In the data rows, 128 means zero.
Here are some points, each followed by its number:
Array([119, 99, 127, 101, 129, 54, 61, 136, 165, 130, 132, 114, 156,
       101, 104, 163, 117, 124, 154, 102, 90, 114, 152, 111, 127, 123,
       64]) 0
Array([180, 162, 134, 193, 100, 88, 162, 96, 170, 176, 155, 153, 138,
       75, 178, 104, 114, 144, 139, 159, 122, 134, 135, 130, 123, 139,
       119]) 1
Array([106, 156, 144, 154, 91, 188, 132, 79, 192, 111, 134, 190, 94,
       172, 159, 113, 129, 108, 110, 179, 161, 113, 107, 131, 89, 78,
       173]) 2
Array([69, 107, 87, 122, 75, 141, 123, 115, 100, 62, 80, 107, 69,
       99, 98, 137, 158, 104, 142, 157, 91, 113, 124, 168, 87, 123,
       125]) 3
Array([134, 119, 110, 135, 137, 146, 115, 109, 100, 130, 111, 170, 133,
       113, 176, 90, 151, 153, 97, 121, 143, 142, 91, 156, 144, 85,
       102]) 4
Array([135, 143, 121, 89, 133, 175, 113, 129, 132, 150, 157, 119, 155,
       137, 170, 128, 98, 142, 144, 84, 135, 119, 109, 132, 142, 135,
       155]) 5
Array([169, 89, 47, 177, 107, 161, 112, 91, 209, 134, 78, 168, 103,
       128, 95, 124, 130, 146, 95, 87, 146, 148, 81, 111, 148, 151,
       121]) 6
Array([126, 91, 167, 157, 145, 61, 127, 165, 146, 46, 156, 129, 174,
       89, 93, 185, 146, 139, 176, 135, 88, 164, 121, 53, 88, 126,
       145]) 7
Array([124, 67, 239, 159, 181, 0, 117, 94, 137, 104, 158, 162, 123,
       118, 110, 183, 145, 122, 197, 155, 116, 123, 185, 21, 65, 84,
       125]) 8
Array([102, 189, 90, 30, 47, 164, 156, 157, 165, 123, 152, 140, 122,
       165, 151, 90, 109, 125, 112, 107, 120, 106, 126, 137, 183, 86,
       152]) 9
Array([120, 85, 193, 108, 203, 0, 111, 150, 94, 48, 98, 162, 177,
       147, 132, 158, 164, 90, 133, 160, 164, 156, 143, 19, 70, 90,
       109]) 10
Array([123, 144, 110, 74, 104, 96, 138, 165, 104, 155, 125, 138, 194,
       118, 108, 155, 117, 70, 141, 102, 93, 101, 175, 86, 115, 128,
       102]) 11
Array([113, 88, 111, 113, 103, 81, 77, 140, 176, 131, 136, 103, 143,
       119, 100, 128, 106, 133, 185, 115, 118, 151, 145, 78, 149, 117,
       88]) 12
Array([100, 126, 195, 177, 166, 37, 164, 151, 178, 109, 113, 113, 159,
       148, 110, 149, 133, 80, 87, 168, 100, 174, 147, 111, 101, 139,
       97]) 13
Array([157, 175, 122, 115, 159, 50, 112, 154, 124, 165, 97, 102, 105,
       137, 76, 121, 99, 111, 90, 84, 128, 107, 139, 79, 96, 114,
       126]) 14
Array([136, 136, 79, 123, 107, 189, 139, 167, 105, 152, 177, 115, 125,
       81, 121, 103, 138, 163, 141, 119, 102, 123, 113, 145, 156, 150,
       112]) 15
Array([98, 126, 73, 110, 77, 229, 122, 113, 148, 57, 135, 170, 105,
       155, 117, 104, 142, 129, 82, 168, 161, 105, 57, 191, 119, 107,
       101]) 16
Array([83, 148, 106, 110, 120, 146, 79, 110, 100, 112, 118, 107, 78,
       142, 180, 78, 145, 132, 97, 110, 108, 112, 60, 167, 97, 115,
       137]) 17
Array([139, 162, 123, 150, 133, 153, 111, 145, 92, 86, 151, 177, 139,
       138, 165, 131, 132, 96, 98, 150, 171, 147, 202, 117, 126, 125,
       152]) 18
Array([164, 153, 143, 137, 133, 125, 129, 145, 136, 109, 105, 106, 140,
       127, 129, 103, 145, 139, 118, 132, 100, 130, 90, 136, 153, 148,
       109]) 19
Array([167, 162, 88, 151, 95, 231, 152, 106, 134, 183, 112, 87, 112,
       134, 150, 131, 117, 132, 110, 116, 99, 122, 91, 168, 172, 172,
       152]) 20
Array([148, 79, 129, 127, 83, 121, 58, 139, 118, 97, 106, 93, 121,
       103, 91, 151, 92, 145, 119, 100, 76, 106, 151, 76, 116, 152,
       132]) 21
Array([153, 132, 151, 161, 114, 136, 79, 185, 141, 55, 143, 121, 121,
       120, 168, 121, 27, 113, 161, 141, 93, 78, 197, 140, 171, 81,
       50]) 22
Array([89, 152, 121, 116, 111, 255, 217, 109, 151, 140, 155, 128, 131,
       125, 150, 160, 138, 97, 169, 115, 138, 60, 98, 164, 118, 148,
       208]) 23
Array([116, 168, 79, 68, 80, 151, 142, 155, 112, 128, 141, 77, 98,
       99, 156, 100, 111, 133, 90, 130, 117, 112, 109, 140, 136, 158,
       148]) 24
Array([118, 117, 155, 160, 152, 146, 138, 89, 116, 154, 142, 147, 156,
       182, 179, 112, 141, 114, 100, 143, 144, 120, 69, 185, 114, 128,
       138]) 25
Array([146, 89, 145, 67, 113, 168, 179, 79, 194, 228, 147, 79, 141,
       160, 142, 118, 102, 109, 72, 88, 130, 127, 71, 83, 146, 182,
       253]) 26
Array([148, 107, 122, 171, 174, 122, 127, 167, 93, 93, 93, 150, 101,
       126, 158, 171, 144, 106, 191, 127, 205, 138, 107, 116, 112, 98,
       96]) 27
Array([145, 65, 171, 133, 126, 12, 78, 140, 160, 158, 151, 144, 180,
       173, 142, 108, 140, 155, 120, 151, 135, 122, 131, 82, 75, 113,
       101]) 28
Array([149, 92, 141, 131, 145, 47, 165, 155, 137, 122, 148, 109, 178,
       102, 99, 165, 94, 118, 125, 150, 145, 162, 130, 127, 125, 180,
       94]) 29
Array([103, 95, 97, 168, 110, 185, 142, 168, 88, 188, 151, 140, 98,
       72, 152, 203, 144, 109, 189, 131, 133, 97, 156, 161, 149, 157,
       131]) 30
Array([106, 157, 138, 101, 100, 130, 104, 103, 128, 148, 92, 166, 84,
       137, 108, 138, 150, 149, 161, 103, 181, 114, 120, 107, 148, 81,
       142]) 31
Array([97, 128, 125, 102, 121, 148, 163, 94, 213, 162, 135, 127, 129,
       176, 158, 170, 143, 98, 140, 95, 106, 122, 98, 110, 145, 128,
       163]) 32
Array([133, 105, 195, 155, 149, 0, 151, 85, 110, 155, 132, 126, 116,
       102, 77, 109, 157, 205, 182, 143, 146, 175, 123, 112, 104, 100,
       122]) 33
Array([101, 118, 157, 83, 123, 153, 130, 142, 138, 96, 115, 74, 135,
       101, 95, 158, 143, 130, 148, 153, 162, 155, 87, 122, 121, 137,
       151]) 34
Array([155, 89, 219, 94, 168, 0, 75, 142, 145, 74, 148, 159, 122,
       171, 138, 146, 123, 86, 120, 140, 157, 144, 157, 37, 94, 81,
       158]) 35
Array([145, 119, 88, 105, 96, 144, 158, 148, 115, 97, 132, 137, 117,
       83, 116, 115, 133, 158, 83, 136, 154, 131, 96, 125, 139, 121,
       141]) 36
Array([134, 157, 105, 97, 67, 159, 106, 170, 168, 123, 131, 113, 115,
       96, 173, 125, 82, 141, 128, 136, 131, 91, 137, 132, 146, 119,
       119]) 37
Array([143, 106, 140, 178, 144, 127, 86, 149, 87, 142, 110, 162, 126,
       148, 132, 173, 139, 100, 133, 132, 129, 100, 170, 117, 143, 108,
       107]) 38
Array([152, 136, 211, 115, 166, 134, 91, 180, 67, 112, 125, 114, 107,
       140, 132, 107, 130, 167, 147, 107, 65, 118, 189, 89, 161, 153,
       140]) 39
Array([195, 98, 52, 203, 131, 129, 76, 102, 175, 82, 132, 199, 128,
       62, 145, 156, 126, 133, 86, 119, 158, 162, 96, 82, 121, 157,
       148]) 40
Array([169, 115, 190, 121, 133, 143, 92, 115, 150, 128, 95, 94, 126,
       167, 161, 133, 121, 146, 117, 112, 144, 160, 49, 101, 105, 193,
       141]) 41
Array([118, 147, 140, 162, 105, 143, 64, 163, 139, 73, 137, 112, 141,
       113, 184, 105, 48, 110, 151, 158, 118, 66, 199, 142, 140, 99,
       53]) 42
Array([176, 141, 101, 110, 168, 183, 128, 102, 135, 100, 79, 136, 119,
       134, 171, 158, 113, 78, 150, 106, 161, 125, 165, 113, 143, 192,
       198]) 43
Array([139, 138, 43, 142, 91, 255, 152, 118, 151, 182, 169, 177, 159,
       145, 168, 109, 145, 142, 106, 138, 143, 135, 96, 195, 183, 157,
       119]) 44
Array([124, 143, 180, 150, 187, 24, 123, 123, 140, 157, 108, 90, 135,
       84, 104, 176, 124, 119, 115, 61, 108, 155, 148, 47, 110, 121,
       135]) 45
Array([140, 149, 177, 119, 176, 147, 87, 169, 107, 146, 112, 83, 101,
       162, 149, 131, 86, 152, 117, 112, 161, 134, 98, 149, 140, 115,
       136]) 46
Array([106, 174, 73, 156, 81, 255, 179, 113, 160, 155, 134, 84, 109,
       160, 189, 165, 61, 139, 76, 127, 134, 112, 112, 191, 167, 151,
       167]) 47
Array([138, 162, 92, 119, 51, 255, 163, 86, 145, 169, 182, 84, 131,
       184, 226, 69, 76, 144, 110, 86, 120, 68, 73, 173, 121, 135,
       197]) 48
Array([106, 156, 97, 172, 80, 173, 124, 93, 167, 135, 145, 138, 109,
       127, 157, 57, 146, 135, 135, 163, 116, 106, 109, 182, 124, 136,
       122]) 49
Array([120, 184, 139, 168, 165, 93, 172, 156, 113, 139, 108, 126, 181,
       141, 138, 116, 147, 88, 106, 141, 118, 136, 135, 177, 105, 125,
       93]) 50
Array([166, 129, 104, 110, 143, 55, 148, 127, 113, 181, 103, 133, 100,
       123, 104, 109, 136, 107, 124, 139, 151, 105, 128, 108, 127, 186,
       106]) 51
Array([200, 155, 181, 139, 113, 76, 117, 162, 112, 104, 87, 127, 107,
       129, 123, 120, 99, 125, 138, 174, 109, 105, 159, 109, 138, 139,
       130]) 52
Array([166, 126, 153, 187, 130, 185, 132, 101, 143, 154, 116, 95, 139,
       172, 139, 108, 105, 145, 124, 99, 112, 106, 64, 142, 89, 158,
       118]) 53
Array([128, 210, 148, 137, 104, 215, 161, 32, 148, 117, 98, 102, 82,
       200, 128, 63, 132, 112, 124, 120, 164, 114, 36, 179, 73, 164,
       156]) 54
Array([167, 75, 131, 154, 171, 51, 74, 100, 100, 114, 101, 198, 103,
       106, 28, 137, 182, 112, 79, 175, 128, 147, 167, 51, 97, 127,
       122]) 55
Array([140, 175, 112, 101, 138, 117, 142, 133, 169, 115, 117, 149, 97,
       138, 102, 135, 112, 99, 137, 170, 175, 138, 151, 95, 134, 79,
       121]) 56
Array([134, 153, 60, 124, 89, 205, 158, 107, 119, 210, 143, 125, 110,
       119, 152, 113, 81, 171, 86, 109, 130, 146, 83, 169, 214, 152,
       164]) 57
Array([135, 143, 100, 135, 32, 180, 190, 122, 119, 115, 121, 106, 134,
       95, 125, 132, 115, 130, 133, 141, 134, 108, 106, 168, 109, 151,
       136]) 58
Array([106, 63, 233, 134, 166, 0, 13, 140, 128, 82, 104, 172, 161,
       208, 154, 143, 157, 144, 179, 180, 135, 152, 149, 77, 94, 109,
       87]) 59
Array([106, 94, 212, 42, 201, 0, 82, 155, 131, 81, 68, 119, 203,
       131, 85, 185, 158, 141, 197, 93, 173, 160, 148, 60, 91, 154,
       125]) 60
Array([119, 120, 193, 121, 107, 101, 77, 134, 143, 120, 95, 88, 115,
       150, 100, 104, 139, 165, 146, 192, 119, 149, 192, 92, 153, 130,
       94]) 61
Array([182, 137, 212, 103, 190, 89, 105, 230, 69, 107, 150, 96, 114,
       132, 112, 150, 116, 146, 177, 111, 79, 123, 154, 92, 146, 148,
       157]) 62
Array([96, 166, 81, 133, 107, 230, 173, 151, 138, 105, 165, 161, 148,
       111, 159, 127, 102, 112, 173, 108, 99, 40, 166, 182, 155, 143,
       152]) 63
Array([81, 154, 43, 96, 147, 80, 184, 152, 132, 141, 142, 135, 134,
       87, 141, 76, 126, 130, 138, 94, 135, 109, 134, 169, 146, 100,
       111]) 64
Array([135, 79, 77, 112, 129, 94, 116, 110, 135, 112, 146, 169, 63,
       121, 172, 93, 105, 145, 92, 136, 138, 115, 113, 137, 156, 91,
       155]) 65
Array([152, 179, 85, 135, 170, 77, 209, 148, 92, 69, 138, 193, 146,
       115, 196, 144, 136, 62, 173, 125, 161, 113, 136, 153, 117, 129,
       133]) 66
Array([123, 109, 85, 80, 149, 127, 134, 180, 130, 52, 166, 146, 142,
       122, 148, 153, 145, 126, 132, 115, 156, 157, 126, 102, 153, 149,
       150]) 67
Array([92, 137, 178, 144, 120, 102, 106, 115, 160, 133, 97, 116, 131,
       136, 76, 165, 148, 81, 154, 109, 52, 132, 187, 68, 155, 121,
       96]) 68
Array([81, 123, 179, 92, 120, 108, 124, 135, 130, 93, 116, 72, 162,
       146, 88, 162, 114, 88, 199, 110, 116, 96, 151, 143, 114, 103,
       128]) 69
Array([123, 179, 127, 197, 196, 183, 167, 118, 130, 151, 150, 120, 126,
       160, 123, 103, 153, 75, 113, 96, 78, 114, 140, 159, 94, 119,
       136]) 70
Array([130, 133, 160, 97, 102, 117, 90, 154, 120, 112, 103, 136, 124,
       170, 87, 150, 105, 105, 199, 124, 171, 93, 173, 94, 139, 84,
       82]) 71
Array([101, 162, 118, 119, 110, 178, 103, 120, 106, 143, 112, 173, 121,
       124, 175, 102, 109, 170, 76, 131, 157, 122, 104, 171, 147, 83,
       105]) 72
Array([120, 150, 162, 87, 126, 145, 81, 101, 113, 107, 92, 141, 110,
       114, 79, 145, 144, 137, 177, 110, 81, 100, 110, 110, 119, 99,
       108]) 73
Array([110, 156, 88, 141, 148, 157, 158, 131, 171, 144, 143, 169, 187,
       128, 108, 114, 136, 128, 90, 124, 119, 135, 93, 116, 107, 115,
       115]) 74
Array([164, 154, 133, 102, 123, 239, 146, 113, 154, 179, 119, 160, 141,
       155, 125, 112, 116, 123, 89, 133, 126, 99, 97, 172, 164, 129,
       142]) 75
Array([117, 159, 41, 193, 138, 255, 158, 152, 77, 129, 158, 144, 71,
       93, 133, 102, 140, 184, 90, 132, 130, 111, 85, 180, 163, 124,
       155]) 76
Array([93, 141, 93, 161, 70, 177, 133, 92, 140, 165, 108, 123, 96,
       133, 137, 115, 86, 168, 73, 163, 144, 153, 108, 171, 137, 118,
       114]) 77
Array([90, 120, 139, 122, 116, 120, 120, 157, 114, 96, 139, 94, 90,
       170, 143, 116, 99, 135, 121, 98, 99, 115, 150, 130, 88, 91,
       129]) 78
Array([117, 111, 179, 160, 185, 24, 123, 78, 112, 143, 148, 117, 97,
       88, 109, 133, 165, 175, 169, 143, 151, 191, 126, 118, 94, 99,
       130]) 79
Array([118, 176, 144, 174, 165, 112, 177, 163, 113, 132, 125, 127, 180,
       143, 95, 113, 150, 77, 127, 133, 96, 121, 137, 159, 116, 167,
       66]) 80
Array([150, 107, 143, 137, 135, 52, 82, 78, 124, 161, 143, 96, 61,
       125, 129, 149, 99, 126, 102, 182, 164, 151, 123, 101, 77, 93,
       119]) 81
Which point above is nearest to each new point? Its number follows each.
Array([124, 121, 113, 141, 162, 189, 133, 100, 73, 192, 134, 111, 94,
       146, 146, 106, 140, 82, 90, 114, 134, 120, 90, 121, 127, 120,
       136]) : 25
Array([72, 82, 90, 126, 91, 161, 153, 152, 112, 117, 144, 127, 129,
       121, 145, 144, 158, 131, 107, 188, 147, 168, 81, 172, 134, 169,
       123]) : 36
Array([121, 156, 112, 110, 103, 173, 148, 37, 189, 139, 115, 106, 100,
       109, 131, 148, 129, 140, 197, 108, 96, 151, 176, 122, 177, 164,
       192]) : 32
Array([202, 89, 114, 160, 157, 25, 128, 143, 107, 100, 98, 197, 135,
       82, 61, 134, 169, 111, 105, 165, 117, 164, 170, 78, 113, 112,
       123]) : 55
Array([133, 129, 151, 101, 125, 135, 124, 103, 127, 132, 129, 148, 124,
       154, 148, 125, 131, 129, 169, 133, 108, 109, 138, 147, 130, 131,
       137]) : 5
Array([58, 128, 176, 122, 184, 119, 97, 127, 129, 119, 142, 143, 117,
       159, 101, 159, 157, 114, 150, 81, 42, 99, 95, 116, 127, 114,
       138]) : 73
Array([114, 101, 112, 186, 146, 166, 137, 160, 147, 97, 156, 149, 123,
       107, 111, 202, 124, 110, 155, 164, 100, 106, 125, 120, 133, 120,
       121]) : 38
Array([133, 128, 135, 154, 138, 124, 188, 109, 131, 130, 177, 116, 161,
       148, 140, 118, 116, 98, 114, 169, 146, 143, 139, 130, 64, 137,
       172]) : 25
Array([114, 124, 99, 122, 106, 144, 141, 81, 150, 207, 121, 151, 187,
       123, 130, 122, 109, 120, 89, 133, 136, 148, 147, 120, 155, 143,
       98]) : 74
Array([119, 159, 57, 165, 92, 255, 166, 116, 86, 148, 149, 121, 76,
       93, 152, 105, 129, 181, 87, 119, 122, 132, 80, 176, 189, 111,
       146]) : 76
Array([133, 87, 218, 74, 113, 0, 98, 109, 136, 158, 73, 124, 191,
       158, 84, 119, 170, 129, 149, 149, 106, 149, 179, 76, 67, 147,
       101]) : 28
Array([86, 145, 95, 77, 84, 191, 73, 115, 123, 114, 133, 86, 97,
       152, 173, 67, 142, 141, 99, 112, 101, 102, 83, 166, 88, 135,
       121]) : 17
Array([115, 113, 121, 163, 113, 124, 102, 117, 147, 102, 128, 145, 168,
       116, 108, 171, 145, 100, 119, 175, 114, 130, 143, 105, 130, 103,
       111]) : 38
Array([147, 151, 80, 102, 98, 158, 182, 175, 116, 150, 175, 120, 140,
       104, 156, 141, 91, 91, 91, 120, 124, 108, 153, 118, 150, 129,
       169]) : 24
Array([112, 167, 115, 125, 88, 156, 121, 110, 119, 183, 71, 148, 126,
       119, 113, 123, 164, 146, 184, 120, 169, 105, 133, 124, 149, 68,
       142]) : 31
Array([124, 119, 100, 109, 161, 126, 160, 120, 128, 149, 107, 150, 116,
       133, 135, 117, 153, 85, 121, 90, 133, 133, 133, 126, 158, 143,
       136]) : 51
Array([84, 135, 217, 127, 203, 27, 115, 102, 101, 131, 92, 136, 122,
       157, 103, 159, 177, 136, 166, 164, 146, 175, 160, 124, 97, 118,
       121]) : 79
Array([171, 158, 142, 139, 116, 52, 111, 127, 175, 139, 141, 159, 198,
       129, 93, 102, 133, 148, 110, 172, 136, 192, 160, 100, 162, 160,
       94]) : 29
Array([128, 102, 161, 112, 223, 27, 122, 147, 108, 78, 129, 100, 86,
       131, 51, 108, 91, 149, 109, 75, 125, 133, 124, 73, 59, 41,
       87]) : 14
Array([124, 81, 111, 120, 103, 178, 23, 132, 76, 161, 96, 134, 94,
       109, 95, 108, 134, 155, 107, 105, 101, 77, 128, 121, 148, 142,
       81]) : 21
Array([150, 89, 136, 172, 174, 104, 145, 91, 70, 128, 129, 172, 112,
       120, 153, 154, 149, 85, 90, 124, 139, 140, 121, 111, 87, 152,
       134]) : 38
Array([184, 178, 107, 141, 115, 88, 146, 150, 153, 137, 169, 183, 195,
       86, 115, 71, 113, 156, 153, 189, 120, 181, 178, 104, 165, 150,
       79]) : 1
Array([169, 63, 157, 120, 222, 44, 69, 125, 150, 154, 117, 150, 157,
       180, 120, 153, 131, 124, 175, 51, 138, 104, 146, 78, 130, 94,
       55]) : 0
Array([140, 183, 84, 155, 108, 194, 141, 58, 122, 200, 122, 96, 104,
       122, 162, 77, 99, 125, 108, 60, 92, 104, 124, 182, 109, 116,
       150]) : 20
Array([110, 100, 117, 122, 134, 163, 159, 111, 100, 171, 202, 121, 138,
       87, 137, 115, 154, 168, 130, 131, 85, 139, 125, 150, 116, 106,
       174]) : 15
Array([146, 148, 80, 180, 132, 198, 123, 153, 125, 163, 120, 177, 172,
       113, 101, 121, 151, 128, 89, 109, 138, 123, 92, 131, 142, 145,
       93]) : 74
Array([106, 120, 155, 101, 106, 155, 131, 162, 110, 132, 131, 143, 188,
       151, 152, 134, 128, 139, 114, 129, 130, 69, 117, 136, 135, 107,
       103]) : 5
Array([102, 159, 81, 122, 82, 206, 178, 155, 89, 137, 135, 146, 135,
       94, 138, 130, 149, 122, 125, 150, 111, 120, 83, 216, 85, 132,
       137]) : 58
Array([58, 124, 67, 114, 111, 255, 145, 97, 101, 159, 128, 92, 96,
       139, 164, 176, 110, 90, 67, 51, 148, 66, 91, 191, 174, 114,
       147]) : 47
Array([150, 132, 81, 173, 136, 187, 141, 94, 131, 150, 114, 200, 168,
       136, 68, 112, 109, 145, 90, 119, 146, 103, 123, 152, 118, 109,
       84]) : 74
Array([173, 90, 156, 100, 131, 52, 127, 164, 164, 106, 156, 164, 163,
       143, 110, 113, 91, 177, 105, 109, 110, 124, 159, 94, 102, 110,
       123]) : 28
Array([140, 184, 78, 186, 146, 255, 188, 108, 171, 167, 167, 133, 120,
       156, 188, 138, 69, 95, 25, 90, 162, 164, 74, 184, 142, 103,
       162]) : 47
Array([209, 126, 116, 124, 113, 96, 94, 148, 153, 138, 78, 153, 170,
       114, 116, 94, 132, 112, 179, 109, 130, 85, 129, 106, 99, 197,
       53]) : 51
Array([107, 139, 167, 126, 88, 87, 102, 100, 148, 142, 110, 133, 142,
       114, 103, 139, 104, 128, 152, 163, 121, 134, 196, 103, 148, 106,
       86]) : 61
Array([107, 85, 144, 128, 136, 108, 167, 87, 163, 175, 143, 120, 110,
       169, 180, 170, 104, 146, 151, 117, 166, 162, 119, 131, 166, 104,
       158]) : 32
Array([156, 92, 218, 99, 133, 0, 66, 103, 124, 156, 88, 126, 227,
       141, 67, 101, 152, 144, 175, 160, 125, 162, 173, 79, 79, 141,
       53]) : 28
Array([111, 155, 125, 139, 147, 109, 116, 135, 116, 41, 84, 135, 129,
       154, 125, 102, 162, 105, 141, 75, 74, 112, 101, 116, 109, 122,
       84]) : 19
Array([129, 160, 22, 110, 92, 255, 206, 166, 185, 106, 159, 131, 141,
       119, 163, 107, 113, 112, 154, 78, 99, 65, 93, 206, 173, 182,
       186]) : 63
Array([135, 153, 139, 117, 143, 93, 78, 84, 178, 105, 102, 106, 117,
       153, 166, 71, 139, 76, 166, 117, 101, 124, 153, 137, 104, 161,
       104]) : 19
Array([105, 126, 182, 153, 181, 59, 97, 117, 138, 127, 160, 140, 135,
       166, 98, 122, 153, 93, 204, 127, 65, 132, 168, 135, 139, 93,
       79]) : 68
Array([109, 106, 187, 101, 158, 35, 33, 111, 86, 100, 68, 175, 104,
       130, 103, 136, 168, 137, 156, 173, 162, 157, 141, 102, 121, 82,
       91]) : 59
Array([82, 105, 155, 112, 119, 103, 108, 60, 164, 153, 155, 113, 120,
       176, 207, 175, 106, 143, 128, 119, 164, 171, 114, 124, 110, 120,
       152]) : 32
Array([160, 141, 161, 105, 75, 167, 199, 164, 94, 98, 100, 124, 190,
       126, 111, 97, 129, 88, 154, 118, 143, 71, 81, 164, 68, 160,
       132]) : 58
Array([153, 118, 138, 91, 97, 215, 151, 77, 192, 194, 152, 85, 116,
       130, 151, 137, 105, 134, 129, 77, 125, 122, 88, 96, 148, 181,
       243]) : 26
Array([175, 147, 109, 145, 173, 142, 122, 159, 75, 91, 176, 164, 134,
       165, 188, 124, 145, 79, 89, 129, 149, 142, 158, 96, 112, 148,
       153]) : 18
Array([143, 143, 143, 104, 121, 101, 144, 126, 69, 132, 130, 169, 121,
       75, 122, 142, 149, 113, 124, 176, 140, 111, 141, 125, 139, 106,
       147]) : 36
Array([147, 134, 170, 116, 241, 0, 127, 149, 160, 50, 88, 143, 136,
       156, 69, 157, 141, 59, 140, 130, 139, 181, 124, 45, 85, 142,
       102]) : 10
Array([188, 128, 54, 151, 170, 138, 101, 89, 191, 79, 134, 149, 108,
       119, 151, 110, 93, 96, 87, 79, 153, 146, 107, 58, 116, 135,
       117]) : 40
Array([112, 196, 141, 146, 143, 175, 181, 122, 120, 126, 146, 129, 111,
       164, 118, 67, 162, 120, 171, 89, 96, 110, 116, 186, 102, 111,
       123]) : 70
Array([100, 122, 72, 187, 42, 229, 146, 120, 186, 150, 140, 113, 143,
       152, 151, 164, 107, 110, 117, 191, 126, 137, 159, 141, 198, 137,
       153]) : 47
Array([79, 115, 154, 131, 151, 75, 87, 102, 168, 80, 108, 138, 181,
       157, 122, 118, 187, 102, 116, 147, 80, 120, 120, 150, 81, 130,
       106]) : 13
Array([157, 150, 121, 171, 177, 255, 176, 121, 156, 168, 130, 173, 114,
       165, 80, 150, 130, 137, 136, 116, 122, 159, 122, 159, 193, 128,
       173]) : 75
Array([93, 82, 138, 146, 98, 163, 143, 107, 89, 150, 87, 89, 123,
       113, 133, 190, 64, 90, 124, 109, 165, 56, 144, 141, 98, 137,
       155]) : 58
Array([127, 182, 116, 144, 131, 151, 129, 176, 103, 116, 101, 103, 168,
       91, 107, 128, 142, 133, 118, 165, 108, 171, 132, 169, 181, 178,
       75]) : 19
Array([163, 134, 160, 123, 144, 88, 122, 134, 146, 128, 127, 126, 149,
       136, 107, 162, 97, 89, 123, 66, 113, 61, 136, 78, 91, 114,
       145]) : 14
Array([135, 151, 133, 142, 105, 123, 119, 126, 118, 111, 103, 156, 104,
       101, 194, 96, 150, 202, 213, 155, 199, 162, 72, 155, 126, 137,
       141]) : 4
Array([138, 139, 118, 190, 145, 180, 132, 113, 144, 140, 207, 138, 97,
       131, 149, 46, 82, 182, 110, 99, 92, 111, 88, 191, 122, 82,
       104]) : 49
Array([113, 130, 125, 166, 144, 175, 83, 130, 207, 117, 170, 153, 150,
       139, 53, 139, 175, 110, 102, 121, 70, 128, 130, 111, 74, 70,
       101]) : 74
Array([47, 130, 107, 123, 132, 186, 152, 125, 100, 144, 158, 104, 96,
       159, 154, 169, 125, 118, 70, 116, 124, 138, 136, 158, 122, 75,
       166]) : 78
Array([104, 41, 123, 125, 78, 63, 68, 123, 103, 122, 82, 159, 156,
       168, 61, 112, 142, 145, 74, 137, 146, 82, 83, 143, 67, 98,
       36]) : 28
Array([121, 176, 113, 145, 98, 183, 109, 111, 128, 158, 114, 89, 60,
       138, 112, 81, 98, 169, 86, 172, 160, 159, 149, 171, 170, 86,
       113]) : 77
Array([83, 111, 74, 160, 100, 140, 150, 124, 127, 93, 154, 111, 152,
       88, 143, 144, 165, 152, 75, 183, 157, 177, 129, 174, 124, 134,
       152]) : 36
Array([217, 106, 129, 105, 153, 129, 91, 135, 92, 153, 177, 103, 94,
       134, 123, 118, 94, 77, 73, 90, 91, 88, 128, 98, 77, 122,
       157]) : 14
Array([66, 158, 124, 140, 137, 138, 167, 130, 125, 158, 173, 88, 92,
       141, 149, 123, 144, 109, 125, 95, 105, 136, 147, 159, 152, 77,
       136]) : 78
Array([154, 123, 145, 69, 63, 174, 107, 188, 77, 84, 97, 147, 112,
       82, 112, 120, 139, 198, 157, 166, 160, 103, 116, 139, 130, 128,
       146]) : 36
Array([109, 72, 187, 83, 168, 92, 115, 136, 68, 141, 137, 149, 161,
       198, 145, 150, 159, 167, 117, 114, 160, 85, 78, 131, 93, 123,
       135]) : 25
Array([114, 159, 141, 68, 56, 206, 170, 127, 174, 175, 112, 116, 151,
       153, 78, 87, 95, 103, 158, 138, 124, 86, 99, 146, 175, 136,
       111]) : 75
Array([134, 124, 84, 158, 114, 196, 190, 153, 161, 154, 172, 97, 121,
       133, 124, 105, 80, 72, 88, 100, 66, 70, 98, 139, 141, 181,
       136]) : 20
Array([145, 136, 99, 135, 107, 134, 170, 93, 123, 125, 113, 120, 129,
       105, 160, 106, 109, 130, 84, 130, 146, 145, 76, 140, 141, 152,
       143]) : 36
Array([115, 139, 145, 153, 120, 156, 127, 87, 153, 155, 105, 160, 152,
       184, 211, 109, 134, 129, 87, 142, 168, 160, 95, 191, 208, 148,
       128]) : 25
Array([116, 214, 68, 175, 111, 255, 159, 146, 108, 160, 158, 126, 103,
       126, 171, 106, 98, 125, 159, 109, 104, 57, 137, 184, 157, 124,
       135]) : 63
Array([128, 162, 95, 151, 154, 114, 141, 151, 107, 141, 130, 124, 105,
       87, 128, 129, 133, 140, 114, 167, 89, 171, 131, 123, 188, 138,
       124]) : 19
Array([88, 125, 83, 183, 91, 234, 114, 96, 214, 149, 180, 119, 113,
       164, 169, 186, 87, 115, 144, 167, 137, 115, 157, 143, 180, 127,
       157]) : 47
Array([146, 143, 148, 177, 183, 86, 106, 173, 66, 114, 70, 108, 114,
       128, 95, 155, 118, 88, 78, 122, 99, 133, 148, 94, 166, 159,
       82]) : 38
Array([174, 143, 113, 138, 128, 153, 167, 118, 131, 113, 81, 162, 90,
       124, 135, 147, 123, 69, 193, 110, 177, 125, 156, 116, 143, 178,
       165]) : 43
Array([106, 132, 62, 189, 90, 255, 168, 84, 125, 162, 171, 133, 104,
       70, 143, 140, 122, 171, 116, 137, 118, 127, 75, 212, 134, 118,
       165]) : 76
Array([117, 122, 94, 106, 117, 104, 164, 143, 98, 153, 72, 175, 130,
       151, 117, 97, 145, 155, 190, 132, 201, 122, 126, 129, 143, 78,
       145]) : 31
Array([116, 137, 147, 107, 161, 118, 128, 42, 114, 125, 88, 140, 105,
       119, 84, 114, 147, 93, 134, 97, 75, 141, 189, 107, 151, 154,
       134]) : 68
